In the rows, 128 means zero.
One turn moves each row of this set onto another row. After a few examples, where does it send each row asked below?
netig: [104 104 130 150 135 112 130 113 117 158  88 124 147 135 121 143 134 161
 131 133 142 151 116 126 109 135 158 125 122 115 109  79 164 106]
narik: [118 120 133 115 136 108 162 100 149 125 113 116 111 130 137 141 160 147
 100 116 141 152 139 129 137 146 148 129 143 135 131 112 147 129]
Keki: [145 137 134 115 103 110 129  97 149 146 112 115 143 117 115 149 163 153
 130 138 149 124 125 122 104  99 158 154 155 123 122 120 108 113]
Zut: [136 120 139 111 136 114 159 120 147 133 119 129 119 132 115 145 161 134
 103 137 131 142 150 124 131 158 154 126 147 133 122 114 136 129]
lozus: [129 129 117 106 129 142 145  90 137 149 117 148 159 112 124 146 146 122
 130 138 146 107 113 123 104 146 112 139 115 138 143 100 141 135]
Sedu: [140 142 133 123 108 101 130  97 155 141 117 113 149 115 112 146 160 157
 136 118 154 131 121 117 113  96 153 153 150 121 127 113 116 127]
Ruruf: [120 139 105  99 134 140 145  93 141 142 121 133 148 114 134 143 145 114
 138 145 144 110 108 130  95 146 118 145 124 139 152  92 131 122]
Vina: [ 87 120 106 140 142 119 134 124 131 151  99 112 125 129 135 133 136 143
 136 144 133 150 117 127  96 118 165 125 135 111 135  68 143  89]
Sus: [109 120 124 110 136 117 153 100 140 116 128 109 101 139 139 148 159 135
 108 125 139 146 137 138 126 155 154 138 130 133 132 122 128 117]
tipim: [134 144 127 124 110 111 121  96 148 132 119 112 139 119 114 158 160 149
 143 118 149 128 118 116 110 102 155 164 136 120 129 122 103 126]
firo: [ 93 112 116 127 155 148 110 142 122 128 115 131 143 124 125 131 140 120
 140 139 130 139 124 125 117 116 174 135 122 112 135  87 125  99]
lete: [123 128 124 118 141 122 152 121 147 120 125 125 104 133 120 156 160 124
 116 128 124 142 145 115 129 159 153 137 132 128 136 117 121 135]
Nus: [120 111 119 143 143 130 121 140 120 150  84 128 142 129 117 142 138 137
 149 155 120 148 127 104 115 137 164 136 144 117 125  75 145 102]
diri: [119 135 129 104 145 119 157 114 151 119 104 120 103 128 136 153 162 131
 104 126 130 148 137 128 132 146 158 139 145 135 136 108 129 125]
Luru: [138 147 134 119 111 108 127  96 152 138 106 118 143 116 114 159 161 154
 134 119 150 129 117 118 110  98 157 161 143 122 124 116 110 127]
netek: [121 133 116  93 133 142 144  83 137 142 105 136 155 111 143 142 147 124
 126 137 152 112 104 136 106 138 117 146 125 144 146  96 143 122]
keluk: [116 116 114 120 165 147 111 128 121 132 101 140 143 139 119 119 165 128
 137 134 128 148  98 108 125  95 154 125 130 111 131  89 130 107]
Vam: [134 123 120 105 126 133 146  82 135 150 111 137 164 114 131 137 145 132
 132 138 153 115 111 128 110 149 109 141 128 143 140  97 154 129]
Pabop: [118 129 110 109 126 133 148  76 135 147 118 131 151 117 137 143 143 131
 132 133 153 114 105 132  99 147 109 141 114 139 146  98 147 127]
nok: [118 113 113 130 157 130 113 108 112 135  83 119 138 149 130 125 161 148
 146 132 134 162  89 109 125 112 147 135 136 118 124  85 149 101]
zir: [133 130 109 111 128 131 146  92 139 150 126 133 157 117 123 138 143 122
 144 146 145 113 115 121  99 157 110 140 128 138 147  92 143 128]
muta: [131  95 127 126 151 141 109 115 104 142  98 139 154 149 113 120 163 142
 135 143 135 148 103 112 127 114 148 123 129 116 110 101 146 102]
mazev: [129 111 111 136 150 124 116 118 112 151 101 121 137 158 109 126 160 141
 152 157 127 153  99 108 104 131 149 125 137 113 115  83 140  96]
nagug: [142 135 133 118 101 116 124  95 142 143 114 118 139 121 113 159 162 151
 134 136 147 122 124 120 103 104 157 159 140 121 120 129 102 116]
niz: [136 139 126 127 108 104 124  96 152 134 130 108 145 118 112 145 159 152
 145 117 152 130 122 115 112 101 151 157 143 119 132 118 110 126]
reme: [135 135 113  97 135 140 144  99 142 145 112 139 159 109 129 138 147 116
 138 147 143 112 113 122 108 146 116 144 138 142 150  89 140 127]
femig: [103 106 120 119 154 144 118 109 114 142 107 141 140 146 123 122 163 140
 117 135 141 142  95 130 110  94 155 114 111 109 116 100 134  97]
Gor: [ 99 108 119 151 141 123 129 136 129 155 127 136 148 130 104 131 135 136
 135 139 134 139 130 120 100 126 162 112 114 102 123  81 141 111]
Medez: [123 123 123 109 138 111 156 116 150 122 133 109 109 134 128 134 160 129
 114 137 134 147 147 130 127 156 155 131 153 133 136 109 130 117]
dofes: [102 122 104 129 152 125 126 113 122 151 109 124 124 155 118 128 160 139
 134 149 132 147  92 126  87 110 155 115 120 106 121  82 128  91]
Zape: [123 116 140 112 133 121 155 103 137 127 113 129 111 136 126 158 161 139
  97 125 136 141 141 132 129 157 154 133 124 133 118 127 134 129]
rol: [111  90 132 142 139 149 112 127 107 142  96 146 153 125 120 141 139 140
 132 132 131 139 129 109 131 123 160 132 113 114 120 105 147 112]
tef: [111 116 111 149 147 116 127 102 117 154  96 127 132 155 114 134 157 155
 140 130 135 156  90 109 102 118 141 117 114 107 116  84 149 111]
fof: [139 131 128 119 100 107 129  92 147 143 127 106 143 120 118 139 161 155
 136 133 154 127 126 123 106  98 154 153 153 121 127 123 111 110]
Mepe: [ 78  99 118 140 139 139 126 112 118 142 111 130 137 126 138 132 137 146
 120 122 143 141 119 132 112 104 161 121 104 107 130  97 145  99]
gub: [137 129 127 122  99 113 123  89 141 139 129 108 139 123 117 149 161 153
 139 131 151 124 125 121 105 104 153 158 139 120 125 132 105 113]
Fitok: [ 99 108 127 125 150 137 111 119 110 130  76 120 142 129 142 143 140 144
 136 134 139 152 110 131 125 125 170 148 129 124 121  86 148  93]
firag: [123 135 106 100 132 131 146  85 140 142 112 122 151 114 142 135 145 125
 140 142 150 119 106 130 103 146 113 147 137 144 153  87 145 119]
Siza: [123 114 128 128 132 111 157 107 145 126 134 121 113 135 120 143 158 140
 112 117 135 147 148 118 135 158 144 128 130 127 132 121 140 138]
tebab: [109 119 112 139 155 133 125 123 127 151 114 147 137 145 103 128 160 136
 131 133 129 143 100 108 103 102 149 107 109 100 123  88 131 116]

Nus -> Fitok
lete -> Sus
Now these:
dofes -> tef
Sedu -> Keki
netek -> lozus

One turn moves each row of this set onto another row. After a few examples, where does it send each row asked below?
Sida: [127 136 111 110 132 126 141 134 125 142 180 121 130 121 129 111 133]
teno: [116 124 122 128 124 146 114 124 140 137 159 118 155 113 112 115 162]
Ruzu: [138 147 129 122 125  98 129 152 139 130 158 144 150 137 146 141 154]
Metem: [126 112  96 109 133 119  99 123 149 134 112 132 138 130 129 125 137]
Kog: [112 119 124 140 117 143 115 123 132 146 155 127 155 120 112 121 158]
Mirez: [158 148 111 131 105 141 106 143 148 133 168 143 154 123 135 126 152]
Sivap: [142 119 110 125 122 113 142 140 149 128 107 123 104 127 147 134 132]
dugir: [124 128 135 132 129 134 135 110 142 126 125 100 129 130 110 145 143]
Raz: [135 160 112 113 124 120 109 138 115 125 116 120 144 118 140 153 134]
Duk: [142 142 134 135 122  96 128 149 138 121 150 157 141 132 147 132 146]
Zabob: [115 122 128 143 117 137 116 126 132 139 160 117 152 107 107 120 153]
lora: [144 133 132 127 112 131 110 102 157 136 157 129 129 126 118 135 111]
dod: [145 130 114 123 118 130 115 101 152 136 158 125 129 143 110 136 115]
goso: [118 115 129 138 123 126 142 112 137 134 133 102 124 124 107 139 136]
tuvad: [146 122 115 121 135 116 142 140 152 124 108 123 113 140 143 136 144]
Zipav: [120 116 134 143 122 121 140 113 144 126 126 107 124 125 111 143 137]
nuz: [152 150 111 135  98 133 105 152 136 143 163 139 154 111 137 131 150]
rus: [121 113 131 138 129 132 140 114 133 128 126 104 134 126 117 149 136]
zesu: [117 122 128 140 115 132 120 131 137 145 166 122 155 111 110 122 159]
Bam: [150 141 115 139 102 135 101 151 140 145 166 144 153 113 135 122 151]
gine: [165 149 100 123 105 130 120 158 135 138 132 136 119 114 157 130 129]
soki: [166 152  95 116 118 136 128 155 130 128 134 130 120 120 156 125 136]
loz: [149 156 107 138  99 138 104 142 142 149 165 143 147 120 132 123 151]
Fegob: [139 160 125 126 129 118 109 136 110 125 112 123 132 112 133 142 126]
Lotup: [161 141  92 120 108 125 120 159 135 137 125 135 122 114 157 130 134]
daz: [161 153  89 121 115 124 125 158 143 138 137 129 120 113 156 124 134]
vomap: [146 116 109 127 120 113 140 134 151 129 107 122 108 133 138 142 129]
ditef: [125 134 116 115 126 128 136 133 124 133 174 131 127 105 139 103 126]
zus: [148 119 110 127 131 109 144 140 154 124 114 117 116 129 147 145 132]
tol: [124 111 116 117 137 116  96 126 152 141 112 135 132 118 128 115 136]

vomap -> zesu
Raz -> dod
Now these:
soki -> dugir
Bam -> Sivap
rus -> loz
lora -> Duk

One turn moves each row of this set onto another row. After a few examples, where does it send each row asked below?
rofen: [103 137 131 117 110 108  89 125 111 126 118 115 140 172 138 136 116 137
 142 107 151 134 133 137 128 114]
pek: [ 97 136 102 110 112 115 136 152 117 119 130 120 137 125 142 124 134 141
 140 104  93 125 149 147 122 109]
tula: [138 123 102 149 104 112 109 127 108 141 124 165 139 119 121 133 117 142
 139 110 106 135 114 104 125 131]
ter: [ 90 137 106 110 110 113 136 152 117 122 123 121 136 121 139 125 129 139
 146 102  97 126 146 146 126 109]
mek: [105 108  78 135 117 123 145 134 131 155 110 139 132 145 141 139 108 148
 136  99 149 126 119 124 126 123]
labet: [104 144 134  86 108 119 142  85 112 130 135 142 135 123 135 134 116 140
 136 117 132 117 134 120 122 131]
mapu: [134  93 103 100 114 108 145 149 118 128 142 137 139 129 139 132 133 119
 117 117 145 128 103  99 118 140]
bomu: [127  87 106 102 121 120 145 144 118 138 138 127 136 125 131 126 123 129
 119 121 145 115 107  98 112 137]
lil: [123 108  68 135 119 125 145 135 130 144 130 140 136 157 151 138 123 149
 117 105 138 128 125 126 119 123]
Dedun: [120 118 134 108 123 111  95 130 117  91 133 146 133 148 120 124 135 139
 122  98 138 130 157  98 105 128]
katu: [143 122  99 149 107 116 108 126 108 141 130 163 139 123 123 131 119 144
 133 113 102 132 117 104 121 131]
Suso: [110 115 139 109 126 116  95 127 117 100 123 140 131 142 113 121 125 143
 131  97 142 123 156  96 105 127]
fekiz: [115 139 124 116 109 105  89 127 111 117 130 119 143 179 146 138 126 134
 131 109 145 139 134 138 125 115]
bof: [111 133 125 117 116 117  89 122 110 125 128 109 141 178 140 132 119 144
 131 114 144 127 139 138 119 111]
sive: [111 150 131  84 102 109 143  89 113 120 141 150 138 128 143 139 127 131
 130 114 131 130 131 121 126 134]
rorom: [120  92 112 102 114 108 145 148 118 136 129 136 136 120 130 131 121 120
 130 114 153 124 100  97 122 140]
semoz: [ 96 139 104 109 108 109 136 155 117 117 128 125 137 124 143 128 135 136
 143 101  95 131 145 148 127 111]
pokem: [137 120 101 150 108 117 108 125 108 145 124 161 138 119 119 130 114 146
 138 113 104 130 116 103 121 130]
zavu: [117 144 127  85 110 121 142  85 113 123 148 142 138 132 142 134 127 141
 122 122 124 119 138 122 117 131]
Mifur: [115 116  74 134 109 108 146 141 132 141 120 152 136 151 152 146 123 135
 129  95 147 144 115 126 133 127]
budov: [110 121 141 108 120 105  95 132 118  94 122 149 132 142 117 126 129 134
 133  93 145 134 151  97 112 130]

semoz -> pek
fekiz -> bof
zavu -> labet
Now these:
pokem -> tula
Suso -> budov
lil -> mek
rorom -> mapu

